(in the rows, 128 means zero)
D: rows in 3 groups, each row roughly a mix of its group's directions
D (75 x 10)
[[146  93 113 122 118 140  89  79 149 116]
 [131 125 157 130 157 102  86 123 177 124]
 [101 130 122 119 102 128 189 141  94 124]
 [159 126  75 114 123 152 146 122  91 143]
 [134  70 114 124 110 148 158  95 133 115]
 [113 163 168 120 124 112  76 117 136 111]
 [105 147 143 104 112 113  96  74 130 107]
 [138 108 122 149 176 138 100 150 135 171]
 [127 102 159 141 145 111 110 101 184 121]
 [133 151 107 153 146 126 117 190 107 144]
 [111 167 123 115 114 125 157 161  79 136]
 [110 163 142 134 141 115 161 182 113 144]
 [ 80 166 136 150 155 119 114 163 132 134]
 [121 139 166 128 147 102  77 123 163 119]
 [ 88 136 181 151 114 119 140 147 149 110]
 [ 79 134 180 140 112 108 125 127 142 108]
 [100 168 113 126 141 153  90 154  98 114]
 [128 120 136 111 144 102  85  81 161 120]
 [143  93  92 124 133 140  80 102 107 114]
 [ 89 153 159 107 171 111 149 147 119 122]
 [147 152 137 142 153 115 122 155 126 190]
 [158 107 139 140 150 121  84 106 173 134]
 [158 147 150 129 152 123  71 127 160 127]
 [117 157 115 127 112 142 155 177  85 131]
 [131 139 163 136 155 107  84 146 169 124]
 [113 160 138 129 144 117 162 183 113 149]
 [109 128 125  97 124 104  98  69 131 115]
 [134 150 135 103 143 106  65 104 137 122]
 [103 167 151 141 146 110 145 181 131 135]
 [113 140  97 123 132 170 127 153  76 141]
 [183 137 143 124 144 107  86 126 146 150]
 [116 156 128 131 149 117 150 189 108 151]
 [113 147 111 121  97 145 154 144  69 129]
 [136 115 111 149 118 154 178 167 102 142]
 [130  86 111 117 100 147 178 109 110 123]
 [150  96 113 126 108 146 106  71 134 110]
 [ 82 132 135 139 126 110 184 153 117 136]
 [112 164 144 135 136 116 167 179 115 145]
 [160 138  96 167 104 139 122 169 119 149]
 [144  96 111 129 119 139  82  82 140 107]
 [174 137 129 120 134 135  68 110 143 126]
 [107 164 148 135 149 111 148 182 135 144]
 [127  91  96 119 109 175 150 111 100 124]
 [172 117 136 134 162 118  84 131 149 155]
 [111 149 135 143 162 125  68 140 151 113]
 [104 167 158 137 138 111 158 173 138 138]
 [ 98 162 154 127 149 108 155 175 123 137]
 [133  99 143 129 155 104 100  98 178 127]
 [ 84 114 126 136 121 122 190 145 114 131]
 [112 164 141 136 139 117 164 180 108 142]
 [155  96 100 107 108 149 151  97  94 141]
 [170 110  98 149  79 148 128 114 127 139]
 [102 169 155 150 138 109 137 176 137 126]
 [104 136 175 131 135 101  87 120 159 114]
 [137 146 170 151 147 122  97 170 157 127]
 [112 140 158 102 132 129 190 106 113 124]
 [ 95 150 181 140 127 108 104 151 145 113]
 [159  89 125 141 158 139  91 113 158 148]
 [ 98 169 145 127 114  95 168 154 115 129]
 [188 100 129 111 117 129 107  94 141 124]
 [159  80 115 116 103 147 153  91 129 128]
 [142 138 162 141 141  77 133 134 166 153]
 [152 114  87 132 118 158 174 137 102 142]
 [111 160 138 130 146 114 157 185 116 149]
 [107 157 129 126  86 149 151 133  78 118]
 [162  93  97 118 109 152 124  84 113 129]
 [106 164 150 130 138 113 168 175 121 143]
 [161 127 136 134 150 127  68 113 162 131]
 [127 117 147 136 108 128 102  81 172 101]
 [111 163 145 136 132 116 169 178 113 143]
 [142  85 133 141 134 131 109  90 177 119]
 [143 109  92 136 119 154 181 145 104 142]
 [109 135 108 127  98 146 181 144  89 127]
 [150 105  82 126 120 152 167 122  97 145]
 [168  76 131 128 125 126 130  93 159 134]]
one row of each group, then the others: which group is each in?
[ 79 161 134 145 151 116 134 170 119 138]	L
[123 107 155 132 150 103  99 101 180 121]	C
[104 172 163 140 137 117 168 158 129 124]	Q

[143  94 118 121 115 140  97  71 142 110]	Q
[125 122 142 151 106 124  86  94 163  93]	Q
[102  99 101 124 107 132 183 113 102 130]	C
[145 184 141 110 125 108  88 140 119 108]	L
[116 154 132 125 147 116 156 187 119 159]	Q
[143 175 159 143 129 140 103 174 132 122]	C
[154 164 122 117 158 121  85 168 129 136]	C
[116  86 137 149 133 125 128  94 181 115]	L
[169 121 140 137 147 120  83 110 167 147]	L
